A single turn carries every row of the set below to another of its rows. Some are shown first; where does it send the rows asked next?
nomut: [  8  -5 -28  25  18 -11 -12 -15 -12  -7   0  12   8  13]
daba: [-10   0 -10 -10  -1 -17   6   1  12  23  -6 -15  20 -17]
madep: [-12  -2   4  23   4  -3  -8  18 -23 -29   7  13   6  13]
fis: [ 11   1 -19  20  -9  15   4  -1  -2   5   9  14  26   9]
famep: [ 10  -2 -28  29  18 -11  -6 -11  -9  -7   1   8   3  14]
goto: [-10  -9  14   5  20  -3  -2  38   9  12  11 -20 -16  -1]
Faso: [-10  -6 -11  -6   8   2 -10   2  18  18  40 -12 -10   4]
Fere: [-10 -12 -10  -3   8   3 -10   4  16  15  45  -9 -10   4]
palo: [  1 -25  17  16  15  14  -3  12 -35   0   2  -2  24  12]
funu: [-12  -8   6  32   9  -2  -3  25 -14  26   8 -20 -12 -12]
lus: [ -6  -1  -7 -11  -2 -18   7   2  12  19 -10  -8  23 -17]
dezu: [ -1 -26  -4  -3  14  24 -27 -15 -14 -12  -2  -4  14  -9]
Sozur: [ -4   3  15   6  -6 -25  10  13 -16  12  10 -29  -6 -11]
sima: [-14 -14  -3  16   9  13 -26   1   4  -7  25   3  39  -8]
rukog: [ -9  11  22  17  -2  -4 -16  21  -9  14   1 -11 -14 -17]
zazin: [ -6 -15   2  -3  13   1  11  24 -20 -20  -4   1  10  26]
tid: [ 20 -10  10 -13  22 -19  -7  -7  14   8  -6 -12  -1 -14]
dibe: [  4 -25 -19   5  14 -12   5  -7   9  -5  21 -22 -22 -13]
dabo: [  0 -23   3  -3  15  24 -29 -13 -11 -13  -1 -10  15 -13]
Zere: [-10 -17  15  -2  15 -11  -1   9 -31 -19  19  -9  19  22]

sima -> tid
nomut -> Faso
Now find these:
rukog -> zazin
lus -> famep
Sozur -> madep

A single turn carries every row of the set below to another of its rows. Some are shown first; where does it send the rows asked next?
Fub: [ 12 -29  -1   3  20 -17  17  -3  13   5   6  -3 -12 -36  17  10   0  11
  39 -12   0  -2  16  14]
tiri: [ 17 -14   7  20   5  29 -10 -19 -11 -16  15  12   3   7 -13 -11   8   7
  -3 -12 -11   1  -7   5]
Zat: [ 23 -11  25  -8   1 -14   3 -18 -27   6   1   9  -2 -10  48  15  27   4
   0   2  -4  -8  24  11]
Vebo: [ -5   8  32  -7  -4 -18  15  -6   3  22 -15 -12 -15   8  31  -1   6  31
  10   0  -5 -15   5   2]
besib: [ -1 -21  -2   2  19 -17 -11  12 -11  16  -7 -15   1  11 -37  -4  16   3
  25 -11   7   8 -12   0]
zov: [ -6  -3  -4  14  21  -6   1   4 -14  23  -8 -17   0  20 -28   5  23   7
  19  -3  13   3  -2  -9]
bulas: [ -3 -22   3   6  13 -23   9 -17  14   8  -5 -20   2 -31  17  15   9  18
   8 -23  -7  -6  27  19]
soki: [ -9 -10  26  15   3  -7  -9   4 -23  23   9  19 -13 -17  13  44  18  -3
   1   7 -13   3 -19  17]
Dafo: [ 12 -13   8   6   8 -16  -6  12  -2 -15   0  18 -33  -8  46  15   8   6
  -6 -11  -3  -2   7  34]
fome: [  5 -17  40   7   7 -20  -6  12 -19 -16 -10  22 -18   2  18  14  -2  19
  14  20   5 -20  -9  -4]
lipes: [ 11  -3  -5  24 -11  24 -16 -11   0  -4   8  17  15  -1  -8 -10  19  -1
   4  -7  10   7  -7   2]
Tir: [  4  -5   6   9  22 -15   7  -9 -20   9  -6 -11  -9  20 -38  15  18  16
  14 -10  16 -11   1   0]
nanam: [-32 -14  22   4   2 -15 -23  19 -20  -4 -12   0   7  -2  28  -6  28  29
  10  12  -1   1   3  -3]
pade: [ -1 -14  -2 -27   0 -26  -9  18   6   3  -6   7 -19   0  18 -14   2  21
  31  16 -13 -17   7  15]
tufu: [ 14  -6  -5   2  -8  28  -5 -34  -7   2  17  -1  -9   4  -5 -10  15  19
  13 -17  17   1 -11  15]
dobuz: [ 19 -21  -9  -2 -10  18 -24 -27   4   4   8  -7  -2   2  -7 -12   1   2
   1 -10   6   0 -15  14]
Mitu: [-19 -20  -1   7  18   4 -18   4 -34  16  15  10 -10 -12  16  31  27   3
   7  22 -22   0   1  14]
bukug: [ -1 -12   1  13  15   1  -5  12  -4   5  -1  -5 -19  -6  64   3  19   6
   2  -4   0  14  12  14]
mikev: [ 19 -26  19 -19  -4 -18 -11   7 -22   6   7  13  -1 -21  43  -3  27  -3
  17  -4 -15  11   7  19]
Sumen: [  5 -13   4   3  21 -19  -4   8 -14   4  -4  -1 -14  18 -46   8  10   8
  13 -13  -2  -5 -11  10]

besib -> zov
mikev -> bukug
pade -> nanam
Now find these:
tufu -> tiri
bulas -> soki

